runs of hidden systems:
lom, run 1 (8 x 20):
[[  2 -19  31 -50  29 -42  41 -17   5  14   3 -45  75  27  30  28  38 -17
   48  37]
 [-29  21  57 -41  41  -1  28  -5  20  14  28 -22  36 -53  75  36 -40  12
   38   4]
 [-36  38  32 -23  19  32 -21 -35  14  55 -13  -5   4  -8  90  -5 -25  41
  -44 -35]
 [  2 -25  -7   1 -34  29 -44 -48   0  57 -23   3  26  48  36 -53 -71  41
   -2 -27]
 [ 21 -17 -24  -1 -14  13 -40  12 -39   6   8  30 -28 -16 -17 -76 -84  35
   56 -27]
 [  2  10 -29  -7 -23  -6  -7  56 -71  12 -15  29 -99   2 -24 -42   0  13
   -5 -25]
 [ -4 -40 -14   0 -85  11  20  43 -16  -4   3   0 -71  58 -37   1  29 -44
  -13  20]
 [  0 -21  20  18 -56  17  15  13  19 -77  66  26 -20 -16 -40   1  31 -53
    3  49]]
Zoz, run 2 (8 x 20):
[[  -3   36   27  -34   21   29  -23    2   31  -35   47   15  -21  -32
     6   -2  110  -26  -19   17]
 [ -42   30   78  -17  -23   -5   40  -11  -22   -7   47   30    3  -46
    70   38    4   -8   -9   30]
 [ -40   21   20   34   -8   34    6   -1   24   11   -1    5  -18  -43
    50   26 -103   25  -38  -28]
 [   6    7  -23   31   -2   31  -63  -56    6   28  -31   17   10   24
    17  -62  -39   50  -52  -41]
 [  29  -28  -10  -50   13  -22  -27  -32  -38   52  -20  -11   46   50
    16  -64   -3   33   63   -4]
 [  20  -16  -26  -60   44  -15    3   69  -19    7    4  -36  -46  -10
   -23  -29   -9    0   84  -14]
 [  -5    3  -11  -18  -23   12    6   60  -14  -36   22    1 -103    5
   -35  -30   58  -31  -27    5]
 [ -24  -34   46    8  -93   11   35   -7    2  -36   48   15  -13   27
     7    3   11  -48  -21   52]]
Ripu, run 3 (8 x 20):
[[ -1   4   4  -9  50  36 -36 -52  81  27 -14 -41  65   9  42   0 -21  22
  -14 -23]
 [  5   8  47 -69  21  -7 -14 -33 -21  17  43  12  46 -21  56 -42  16  18
   70  18]
 [-21   5  17 -67  -3   4  18  67 -37  16  22 -15 -94  -8  31 -32   5  -4
   25  -8]
 [-19 -23 -14  -2 -59  74 -25  20  59  28  -2 -23 -60  55   2   6   4 -24
  -46 -18]
 [ 12 -35  11  30 -82  30 -38 -62   9 -18  28  47  41  38 -14 -37   5 -11
   -8  27]
 [ 19 -14  -8  21 -13 -63  20  -1 -88 -46   4  33 -17   3 -39 -72  -3  13
   -1  23]
 [ 14 -15 -56  21  42 -41  29  39  -2  -9 -59 -56 -38  42 -54  -4  14  -5
  -43 -16]
 [ 24 -15 -23  13  25   4  -8 -25  67  -7 -16 -32  76  28 -37  56  57 -28
    5  17]]
Zoz, run 4 (8 x 20):
[[ 18  36 -39   4  43  30 -59  10  14 -19  -8  12 -55 -15 -34 -47  65  12
  -48 -33]
 [-11  -6  45 -49 -54 -14  12 -24 -49  32  21  25  16  43  42  -6  72 -15
   12  37]
 [-17 -15  23 -10  -7  17  29  43  19  -9  39 -11  -8 -54  13  40 -91 -14
   71   4]
 [ -2  28 -29  61  12   8 -21   4  -7 -43 -15  23 -59 -26 -31 -42 -21  22
  -86 -29]
 [ -2 -34   9  -8 -58 -15   4 -54 -22  43 -28  -6  43  94  25 -19  26   3
  -30  21]
 [ 21 -39  -8 -25  30   6   1  10  42  -5  21 -40  51 -16 -15  10 -57  -9
  101   6]
 [ 18  39 -30  11  76 -28  -6  32 -20 -52  -9   1 -53 -45 -43 -38  42  13
  -36 -16]
 [-27  -4  26 -31 -50  -6  31  -4 -17  36 -14 -12 -18  67  34  26  78 -27
  -50  22]]
pavu, run 5 (8 x 20):
[[ -20    0   10   25  -22   20  -24  -44   -5   13  -11   10  -17   19
    47  -71  -68   43  -69  -25]
 [  -5  -49   -1  -34    1   -2    8   -4    7   27  -11  -60   -4   54
    33  -69  -82   21   17  -11]
 [  10  -17   -8  -65   49   17  -17   35   30  -20   28  -55  -53    2
    -1  -85    2   -1   28  -11]
 [   4    6   -7  -46    3  -17    1   31  -42   -7    0   -9  -77   33
    -7  -63   81   -6  -28    5]
 [ -19  -30   22  -11  -60  -28   66   41  -32  -25   18  -14  -53   40
   -10   12   32  -46  -21   44]
 [ -18  -17    6   47  -36   22   28   19   54  -75   32  -13  -41   -4
   -34   19   -2  -48  -63   25]
 [   1   -8  -15   65    1  -10    3  -48   33  -44  -24  -17   21   38
   -23  -21   10    0 -106    9]
 [  -5  -19   13   13   51  -56   53  -36   20  -23  -25  -65   63   28
    20   -6  -29    6  -34   20]]
Gof, run 6 (8 x 20):
[[ 29  13 -45 -14  53  12 -53 -19  20  65 -52 -15  50  19  -8  19  23  30
   31 -41]
 [ 28  -8   5 -58   0  -4 -28 -14 -26  38  17  24  54   6   0   3  54  -3
  105  15]
 [  3   4   4 -17 -39 -12  19  63 -60  14  19  46 -35 -38 -23  47   3 -18
   80   8]
 [ -8  15 -31  34 -56  54 -27  38   6  34 -20  39 -58  -3 -33  66   7 -13
  -16 -30]
 [ 17 -15 -18  52 -69  45 -57 -57  19  12  -7  52  43  36 -27   7  14  -1
  -22   1]
 [ 34 -16 -16  57 -10 -50   3 -43 -46 -29 -10  47  75  -9 -46  -1 -23  13
   29  24]
 [ 25  29 -39  30  71 -51  17  22 -22  -3 -47  -2  29 -40 -48  61   9  13
   20 -16]
 [ 12  38  -9 -27  49  30 -36   1  46  32  -9   0  36 -24   0  69  80  -8
   26 -13]]
firu, run 7 (8 x 20):
[[ 23   6 -36  26  77   4 -40 -44  50   5 -37 -30  62  -4 -10 -14 -28  37
  -11 -32]
 [ 34  -3 -15 -64  72  -8 -25   4  11  24   1 -32  45  -5  -3 -17  29  11
   93  -8]
 [-12  15  15 -71  12 -25  28  52 -61  56  -7  -9 -35  -6  36  22  22   5
   61  -7]
 [-31   1  -4 -11 -67  41   2  45 -17  60 -19   9 -80  29  21  35 -15  -6
  -21 -24]
 [  1 -20 -11  30 -83  69 -48  -5  19 -16  32  45 -50  12 -26 -35 -14 -13
  -20  -4]
 [ 21 -12  -3  50 -14 -24 -10 -31 -36 -72  29  46   6 -25 -37 -77 -32  13
  -10  22]
 [ 17 -11 -28  47  60 -74  43  -2 -16 -48 -37 -34  27  -3 -39 -15 -41  13
  -24   6]
 [ 20 -14 -36 -11  59 -23  20  24  47  -6 -34 -70  26  31 -43  44  51 -28
   10   3]]
zodig, run 8 (8 x 20):
[[ -8  55   1 -15  55  52 -41  27  40  -7  24  13 -42 -86  14  12  -1  14
    4 -38]
 [ -8  19  15 -36 -43  40 -45 -26 -21  89 -12  43  12  25  48  24  37  18
   16 -19]
 [  6 -63   3 -15 -68  28   1  15  11   9  32  -3   8  24  -9  -5 -73 -21
   85  16]
 [ 16  12 -35  11  22  11 -35  42 -29 -21   6  27 -74 -45 -36 -63 -48  27
   14 -37]
 [  7   3 -35 -12 -12 -22 -11   4 -59  70 -68   1 -25  67  -2 -13  39  24
  -28 -28]
 [ 25 -71 -23  -6 -29 -20  25  10  20 -24   0 -48  18  75 -55 -13  16 -43
   30  37]
 [ 14  18 -10  31  33 -36  16  24 -25 -90  26  22 -39 -51 -56 -32  34 -13
  -25  19]
 [-27  39  10  26   1 -36  42  -3 -36  20 -47   7 -11  13  21  60  49   3
  -88   1]]
zodig, run 9 (8 x 20):
[[ 27 -23 -62  48  26 -17  -4  17  -6  -4 -45 -17  -3   2 -56 -15 -85  25
   15 -32]
 [ 42  13 -55 -14  77 -41 -21   2 -25  19 -53 -20  19  18 -44 -20  56  24
   15 -23]
 [ 14 -15   9 -52  16 -52  43  21 -25  -3   2 -29  18  32 -15  22  91 -35
   40  40]
 [-22   6  26  -6 -10   2  47  52  21 -63  49 -10 -56 -33 -14  37  45 -55
  -15  34]
 [-29  41  14  48 -40  41 -11  -2  18 -11   5  49 -39 -28   4  52  33 -14
  -86  -6]
 [ -3  -9  -2  64 -60  25 -16 -51  20  25 -19  38  65  18  -1  63 -36   2
  -16   1]
 [ 25  -9 -21  36  30  -8 -14 -15   9  -9  -4  10  67 -46 -28  18 -82  22
   70 -11]
 [ 18  39 -21 -39  89 -23 -15  25 -30  38 -26  -8   7 -47   7   7   1  39
   61 -38]]
zis, run 10 (8 x 20):
[[-20  25 -13  17  45 -41  53  57 -24 -25 -28 -31 -76 -21 -11  12  -5   1
  -63 -14]
 [-16 -17  -5 -16 -24  52  -9   2  77  30 -14 -50 -12  64  11  39  44 -33
  -45  -4]
 [  5 -38  43 -24 -39   9  -5 -44  19 -42  65   6  48  13  15 -51   2 -21
   38  49]
 [-16  20  23  41  30 -63  53  -3 -51 -58   6  11 -11 -48   9 -27 -52  23
  -44  14]
 [-25  12 -22  21  30  17  13  11  48  36 -56 -56 -18  22  20  47 -32  12
  -68 -40]
 [ 10 -27  11 -57   3  58 -49 -28  73  22  29 -36  34  32  30 -37  11  -8
   43   0]
 [ -1   6  41 -40  17 -45  20  -6 -66 -35  44  19  -7 -32  31 -81  -3  18
   28  26]
 [-39  22   4  18   0 -24  56  52 -36  12 -32 -15 -76  -9  19  35 -34   6
  -62 -18]]
firu, run 11 (8 x 20):
[[  8 -27  10 -18  17  35 -25 -45  88  12  11 -43  81  24  19  12 -12  -9
   29   8]
 [ -8  42  49 -67  61   1  -4   0  -1  -9  50   3   9 -66  51 -16  34  10
   43   7]
 [-27  36  15 -25  14 -16   4  -9 -57  75 -44   5 -16  12  68   0  -7  46
  -34 -33]
 [ -8 -31 -20 -15 -36  73 -41   7  51  53 -11 -30 -27  40  19 -18 -66   9
   10 -38]
 [ 17   2  -1 -33   1  35 -53  16  -2 -36  54  27 -55 -30 -17 -91  13   3
   31  -6]
 [  6  -8  -7   9  -4 -66  25  -2 -96  -7 -24  14 -25  23  -7 -72 -18  33
  -18   2]
 [ -1 -53 -39  25  -4 -14  40  35  29 -11 -33 -72 -28  53 -37  -2 -63 -16
  -21  -4]
 [ 18 -13 -15 -20  12  15  -6  27  47 -56  30 -27 -30  13 -53 -12  91 -50
   -6  25]]
zis, run 12 (8 x 20):
[[ 11 -14  15   4 -35  33 -26 -11   8   0  46  46  46 -46  -4  22 -60  -2
   94  10]
 [ 16  57 -18  32  41  -9 -41 -11 -48 -18  -8  65 -15 -70 -15 -31   1  46
  -18 -31]
 [  9   3 -41  -4  -5 -11 -12   8 -39  92 -77   1   2  49  -3  38  10  25
    5 -38]
 [ 29 -32 -24 -38 -22  42 -34  41  23  15  28   5  -5  -3 -42  16   0 -27
  112  -2]
 [ 23  31  -5   4   5 -17 -22   9 -52 -48  27  64 -31 -39 -44 -35  82  -5
   -1  15]
 [ -3  -5 -18  42 -47 -44  42  10 -56  29 -55  21   4  42 -27  70  25 -11
  -31   7]
 [ 18 -31 -29  36 -29  43 -15  10  67 -14  10  -1  34  -7 -56  68 -24 -36
   45   6]
 [ 37  26  -7  22  44 -11 -47 -52   4 -49  18  42  57 -36 -33 -36  60  14
   -2  11]]
Ripu, run 13 (8 x 20):
[[ -12   17   16   60  -19   31  -11  -12   21  -45   37   47    3  -75
    -2   18  -79    7   -9   -3]
 [  -8   41   -2   30   37  -15  -24  -38  -38   15  -31   30    4  -30
    37  -42  -50   66  -53  -38]
 [   4  -24  -10  -30   40  -25    8  -13   -9   53  -43  -56   35   41
    33  -29  -65   39   32  -22]
 [  30  -20  -18  -67   43   32  -44   18   42   13   22  -35    6    0
   -11  -36   13   -3   92  -13]
 [   3   22    6  -57  -27   34  -38   20  -24   44   17   36  -37    8
    10    9   97  -13   34   -4]
 [ -22  -27   12    7 -109   18   27   34  -31   24    8   29  -47   31
    -3   47  -14  -32    9   18]
 [   6  -20  -27   74  -57   34  -20    2   17  -50   14   35  -31  -11
   -56  -14  -59   -9  -27   -3]
 [  24   13  -34   63   13  -29  -33  -55  -38   -8  -42   39   34   11
   -29  -39    0   41  -53  -15]]
Gof, run 14 (8 x 20):
[[-11  15  11 -45  55  19 -14 -19  48  65 -26 -47  47   9  60  34  -3  21
   16 -28]
 [  9  -7  24 -73   7  28 -35  -3  -2  26  47   9  12 -21  38 -47 -16  14
   96  -2]
 [-15   7   8 -33 -41 -13  14  49 -89  39   1  32 -72  -5  20 -17 -21  15
   33 -14]
 [-12 -32 -32  12 -67  37   0  35   9  58 -41 -17 -49  62 -11  37 -36 -12
  -13 -26]
 [ 36 -51 -45  19 -48  36 -56 -25  28  -7  -2   3  12  62 -57 -59  -1  -8
   11  -1]
 [ 35 -22 -22  23  -7 -72  21 -13 -69 -40 -14  21  20  32 -60 -38  42  -3
    3  34]
 [  6  -3 -22  26  31 -46  59  42  10 -29 -28 -38   7   1 -55  80  36 -39
   -7  18]
 [ 11  24  -6   0  37  45 -31   8  82 -41  31  -5   0 -38 -28  32  74 -34
  -13   5]]
pavu, run 15 (8 x 20):
[[ -10    5   18   65   -5   -3   33    0   30  -66   31   19   28  -63
   -23   64  -44  -23   -6   24]
 [   0   32  -29   63   33   18  -35  -42   36   10  -47    9   31  -12
    -3   32  -15   30  -71  -37]
 [  12  -13    8  -18   27  -24   -3  -58    5   53  -32  -26  102   36
    37   11  -14   28   33    1]
 [  -1   30   34  -54   69    0   -5    7    6   -2   39   -4   23  -76
    41   -7  -19   20   72   -6]
 [ -13   57    4  -33    6   33  -43   17  -39   55   -9   45  -58  -32
    41   -3   33   32   -8  -43]
 [  -9  -30   16  -28 -100   23   -6    1  -42   60   10   34   -9   49
    23   11   -8  -10   46   12]
 [  10  -32   -2   19  -52   37  -20   20   11  -47   57   34  -26  -33
   -38  -31  -66  -18   52   10]
 [  30   -4  -69   49    2    3  -39    9  -21  -10  -38   18  -43   13
   -66  -51  -24   25  -30  -37]]
lom, run 16 (8 x 20):
[[ -12  -26  -12  -22   46   16   23   37   72   -6   -7  -94  -24   15
     5   -6  -50  -12   -2  -16]
 [   9   12   23  -75   33   19  -42  -25    6    5   35   -6   -1    7
    36  -79   71   11   19    4]
 [ -16  -12   42   -9  -36  -61   50  -27  -85   23   -7   17   35   22
    44   -5  -32   18   15   26]
 [ -36  -11   14    6   -2   27   30   38   34   -8   13  -39  -53  -26
    29    7 -107    0  -11  -17]
 [  -3   17    3  -26    4   52  -59  -19   25   -3   18    5  -50   13
    22  -86   42   15  -56  -22]
 [  16  -42    0   17  -54  -49   12  -43  -67   -7  -10   24   32   59
   -16  -57  -11   11    0   29]
 [  -4  -23   -8   18   13  -25   48   58   -7  -55   19  -24  -46  -39
   -33   -9  -84  -11   25    6]
 [ -12   33    2  -33   36   15   -6   33   15  -23   10  -23  -82   -5
     6  -35   80  -11  -63  -10]]

runs to name:
run 17 (2 x 20):
[[ -2   5  15  29   8 -33  21   6 -54 -42  26  34 -11 -64  -1 -42 -93  28
   21   3]
 [-18  22 -24   8  27  -1  11  44  -9   1 -34 -28 -96   7   0 -25  -2  14
  -84 -35]]
	lom
run 18 (2 x 20):
[[ 21  20  16 -51  25 -22 -30 -25 -68  30  14  41  28 -21  29 -56  22  38
   69  -1]
 [-18   0   8 -30 -25 -29  46  54 -62  60 -24   0 -22   2  20  63 -26  -1
   56  -6]]
	Gof
run 19 (2 x 20):
[[  5  55 -17 -12  43   7 -36  19 -40  56 -27  43 -10 -58  15  33  -3  42
   38 -48]
 [-11   2  -7 -18 -21  27 -10  22 -10  89 -32   3   3   1  31  62 -61  20
   55 -35]]
	Ripu
run 20 (2 x 20):
[[-27  22   1  37 -26 -33  34  12 -64   4 -35  21 -62  14   7   0   3  13
  -92  -8]
 [  0 -61 -28  23 -43  27   9  13  63 -28  -1 -54 -22  66 -42 -11 -25 -38
  -28  11]]
	lom
run 21 (2 x 20):
[[-26  21  43   9 -25  19  -5 -25 -18  26  22  49  27 -54  59  27 -80  30
   26  -8]
 [ -3  45 -24  30  44  38 -47   2  14  12 -16  21 -25 -62  10  -6 -59  47
  -19 -59]]
	firu
run 22 (2 x 20):
[[ 27   6 -16 -30  64 -64   1 -25 -50  16 -40 -22  32  35  -1 -51  55  30
   -2  -1]
 [ -8 -28  29 -52  22 -49  66  20   4 -26  16 -65   5  35  12  -5  45 -36
    7  44]]
	zodig
run 23 (2 x 20):
[[ 17   8 -50   5  79 -47   9  14 -18  23 -71 -47  -5  20 -18 -17 -13  36
  -24 -38]
 [ 21 -37 -29 -73  22   2  -6  39  13  43 -15 -62 -12  53 -10 -17  23 -11
   72  -8]]
	lom
run 24 (2 x 20):
[[-16   1 -27  22 -22 -10  26  42 -19  -3 -35 -16 -88  41 -26   5  33 -16
  -86  -9]
 [ 10 -55 -12  27 -75  24 -12 -28  37 -25  10  -6  13  77 -38 -16  28 -40
  -29  33]]
	firu
run 25 (2 x 20):
[[-22  38  11  29  56 -33  30  13 -31 -30  -6   0 -33 -67  24 -19 -70  38
  -42 -21]
 [-20  -4 -13  -1 -19  22 -13 -19  12  56 -51 -33 -30  73  37 -20  -3  21
  -83 -31]]
	Zoz
run 26 (2 x 20):
[[ 11  24 -29  77  -7 -11 -20 -16 -34 -42 -17  54 -28 -20 -46 -27   0  21
  -74 -10]
 [  3 -40 -29  33 -11 -43  45  -3 -11  32 -65 -41  38  63 -16  43 -48   1
   -7  -1]]
	pavu
run 27 (2 x 20):
[[-12 -42  21   3 -57  24  18 -27  64 -16  21 -29  34  56   2  32  35 -52
  -26  43]
 [  1  16  24  54  -5   7  -5 -22  11 -84  55  49  11 -75 -19 -16 -33  -3
  -11  21]]
	zodig
run 28 (2 x 20):
[[ 14  22 -14   2 109 -16   2   7  56 -53   2 -49  16 -46 -19  -6  21   2
  -13  -6]
 [-17  50  49 -56  60  -3   1 -12  11  -5  27 -10   7 -32  56  -4  85   2
  -20  10]]
	Gof
run 29 (2 x 20):
[[-12  35   8  15  65   5  13  -2  69 -43   2 -36   2 -27   2  38  60 -18
  -73   4]
 [ 16  -4   7  -7  44 -20  -5 -65  39   3 -21 -36  93  39  11   3  55   2
  -18  18]]
	lom
run 30 (2 x 20):
[[ 16 -20 -35 -32  44  13 -13  15  44  60 -43 -62  33  33  -5  34 -21   6
   52 -30]
 [  6   8   7 -76   1  34 -25  50   0  25  37   5 -38 -20   4   8  58 -21
   81  -2]]
	firu
run 31 (2 x 20):
[[  -2  -10   -3   33  -50   -8  -19  -56  -46   26  -31   32    7   55
    18  -56  -20   36  -65   -8]
 [  16  -56  -39   14  -10   -7   11   22    2   13  -24  -38    0   30
   -31  -20 -108    9   49  -16]]
	zis
run 32 (2 x 20):
[[ -6  41 -12 -24  51 -24  -8   2 -47  43 -49 -10 -40  16  32 -34  37  43
  -56 -36]
 [-14 -42  23 -49 -24   8  25 -11  38  47  -5 -58  42  68  42  31   0 -21
   30  17]]
	Gof
run 33 (2 x 20):
[[ 10 -23 -22 -10 -64 -24   5  10 -70  44 -36  19 -30  78 -21 -14  47  -4
   -8   5]
 [  4 -52   5   6 -43 -11  48  41  12 -51  41 -15  -5   0 -47  25 -29 -53
   58  44]]
	pavu
run 34 (2 x 20):
[[  3  -7 -15 -37 -14  52 -31  13  57  57 -14 -23   8  41  -2  64  66 -29
   23  -9]
 [ 19   2  31  -7 -26  -1 -25 -46 -16 -39  56  59  53 -23  -9 -21  59 -13
   38  42]]
	pavu
run 35 (2 x 20):
[[ 25  27 -49  20  66 -16   0  40  20 -20 -29 -14  -7 -29 -69  55  57 -14
    1 -16]
 [ 11  27  -1  -7   2 -13   5   6 -12  14 -10  27  29  -6 -25  87 108 -28
   17  17]]
	zodig
run 36 (2 x 20):
[[  8 -11 -43  -5  68 -39  28  35   2   2 -53 -75 -32  32 -22 -26 -21  13
  -25 -25]
 [ 15 -32  -6 -84  22   3  -3  27  16  13  16 -58 -18  45   1 -45  52 -21
   54   9]]
	lom
run 37 (2 x 20):
[[-13  58  46   3  30   5 -17 -42   7 -39  37  41  20 -56  33  -4  66   6
  -51  16]
 [-28  12  32  13 -29 -26  31 -39 -45  59 -33  18  47  17  62  46 -36  27
  -20  -1]]
	zis
run 38 (2 x 20):
[[ 19 -11 -32 -44  14  52 -40  28  56  51  -8 -30  10  15 -18  44  25 -16
   74 -22]
 [ 36  15   1 -23   1   4 -51 -24 -28 -14  34  61  28 -22 -28 -29  88  -3
   54  17]]
	pavu
run 39 (2 x 20):
[[ -8  19   8 -38  14  76 -43  10  85  29  19 -15   0 -18  23  50  40 -19
   16 -17]
 [ 12  20  29  -8 -31   8 -48 -65 -36   2  28  72  35  -2  21 -49  58  19
   -5  15]]
	pavu
run 40 (2 x 20):
[[-41   5  21 -22 -31  52  -7  20  16  33   6 -14 -81  10  59 -27 -44  12
  -48 -30]
 [ -4 -42   5   0 -56  54 -41 -45  38  17  10  -8   3  60  25 -67 -43   8
  -23  -6]]
	Ripu
run 41 (2 x 20):
[[ 25  24 -26  -8  85 -61  27  41 -25 -37 -14 -19  -1 -40 -49  17  48  -4
   25   3]
 [-10  40  -2  -6  19 -16  24  33  -7  23 -29   2  -9  -8  -8  98  92 -23
  -21   0]]
	pavu
run 42 (2 x 20):
[[-12  30  15 -33  19 -52  48  40 -70  44 -26   7  -5 -20  23  68  28   5
   37   1]
 [-16  16 -20   8 -32  69 -21  52  37  34  -5   9 -63 -19 -13  72  -7 -19
    1 -32]]
	Zoz
run 43 (2 x 20):
[[ 15   7 -37  28  65  -3   3  42  24 -29  -9 -22 -12 -61 -44  17 -70  12
   32 -29]
 [  9  25 -31  18   8 -12 -19  -9 -23   3 -41  11 -35  39 -25 -21  88   8
  -85 -13]]
	Zoz
